Some points, one per row:
 43  -6  -2  -1 -19  34   1 -44
-28  11 -13  36   9 -32  32  -2
 25  33 -15  31  13  15  67 -57
 53  -9 -18  23 -11  45  99 -44
-21   0   7 -12   6 -16 -36   9
 29 -20  -1   5 -15  19  32 -47
-22  33 -10  12  26 -14   4  61
-22  -7  14 -15  -2 -22 -52  -7
 24   1  -1   1  -8  19  -7 -17
-43  49 -16  46  32 -17  64   9
 40  -5  -7  -6 -13  38  17 -28
 20   4 -10  24 -12   5  32 -52
-8 21 -4 11 16 -4 14 36
  6 -19   7 -12 -14  -1  -9 -36
-15   8   2  -1   7 -14 -13  15
 -57   -4   30  -33   -2  -51 -115    9
-72  73 -13  20  62 -43 -34 127
 44 -11   1  -5 -11  21   0 -36
-1 -4  2 -5 -1 -1 -8 10
 -7 -14  11 -10  -6  -6 -21 -19
-22  -1  11 -11   3 -18 -42   2
 13   3  -1   5  -2  12   8 -17
 15  -3   1  -8  -9  14  -7 -18
-21  -3   3  -5   3  -6 -12  31
-22  -2   8 -12   3 -21 -44   5
 47  -5   2 -18 -21  41  -7 -39
-30  25  -3   5  22 -23 -24  62
 25 -10   2 -10  -8   9  -2 -12
  6   3  -3   5  -8   5   4 -17
16 more points follow, each with its number after it:
-54 -32  17 -30  -7 -34 -75 102 0
-117   17   17  -11   70  -82  -25  127 1
  7  39 -29  37  33  16  87  71 2
-32  12  -7  18  16 -28  17  17 3
 24   5 -15  33 -14   3  38 -59 4
 12   5 -11  24  -7  -1  28 -36 5
 25 -48  17 -26 -41   9 -22 -99 6
  1  -6  -1  14  -6  -8  25 -38 7
-19  -3   9  -8   3 -14 -30   7 8
-35  55 -19  53  34  -8  82 -12 9
 42   2 -18  27  -1  32  93 -42 10
 44  -8  -2 -14 -17  40  -2 -33 11
 28 -37  12 -16 -29  17  -2 -76 12
 61  -9  -7   0 -26  49   8 -66 13
-31   9  12  -7   8 -26 -46  28 14
 23   0  -8  15 -11  12  18 -40 15
Which two of these numbered points are nearest to each point below by angle, seen from the average point of the first points? Their numbers follow each, nearest first.
 48  -9  -2 -13 -23  44  -7 -41 > 11 13
-46  20 -13  43  24 -54  33  24 > 3 9
-40  20   9 -12  15 -32 -59  45 > 14 8
 82 -12 -11  -6 -42  68  12 -99 > 13 11
-53  16  19 -16  16 -47 -94  52 > 14 8
-13  -9   9 -12 -10 -15 -38 -14 > 8 14
 21   1  -8  12 -15   6   4 -46 > 15 4
 15   3  -2   1  -8  16  13 -19 > 13 15
-12  35 -11  28  17   0  42 -10 > 9 2
 13   4  -8   9  -9  12  14 -24 > 15 4
Here are 16 other points, each followed by its number:
 13  10 -14  16  11  14  51  12 0
 1 13 -2  0  9  9  3 27 1
-22   2   7 -11   6 -16 -33  11 2
 44  -5  -2  -9 -14  36   6 -37 3
 20   3  -6  11  -8  12  12 -32 4
  2   6  -3   4  -4   2  -1 -11 5
 27   0  -9  13  -8  18  33 -33 6
-15  -1   3  -3   4 -12  -9  26 7
-15 -16  16 -18  -8 -18 -51 -26 8
-16   6  -4  11  11 -17  10  17 9
-30  43 -10  37  26 -14  43   0 10
-33  -6  20 -18  -3 -30 -70  -4 11
-18   6   4   3  16 -12  13  36 12
 17 -63  23 -64 -33   4 -96  52 13
-14 -20  10 -20  -5 -10 -38  37 14
-13  -7  13 -15  -1 -19 -48  -2 15
Which two of these numbered points are nearest to each point below by angle, seen from the average point of the first points? Their numbers follow each, nearest first.
 -7  -5   5 -12   0  -9 -27  19 > 14 2
-15   0   4 -14  12  -5 -14  39 > 7 14
 -8  40 -23  28  31   1  42  67 > 1 12
 16  18 -17  23   9  18  63  19 > 0 10
 81 -15  -4 -23 -40  76  -2 -81 > 3 4
-11 -14  11  -8  -8 -12 -25 -29 > 8 15
-13 -16   9 -18  -5 -14 -35  42 > 14 7
-14 -26  11 -26  -8 -11 -48  44 > 14 13
-50   6  20 -16   6 -41 -73   6 > 11 2
  3 -26  12 -20 -20  -6 -26 -46 > 8 15
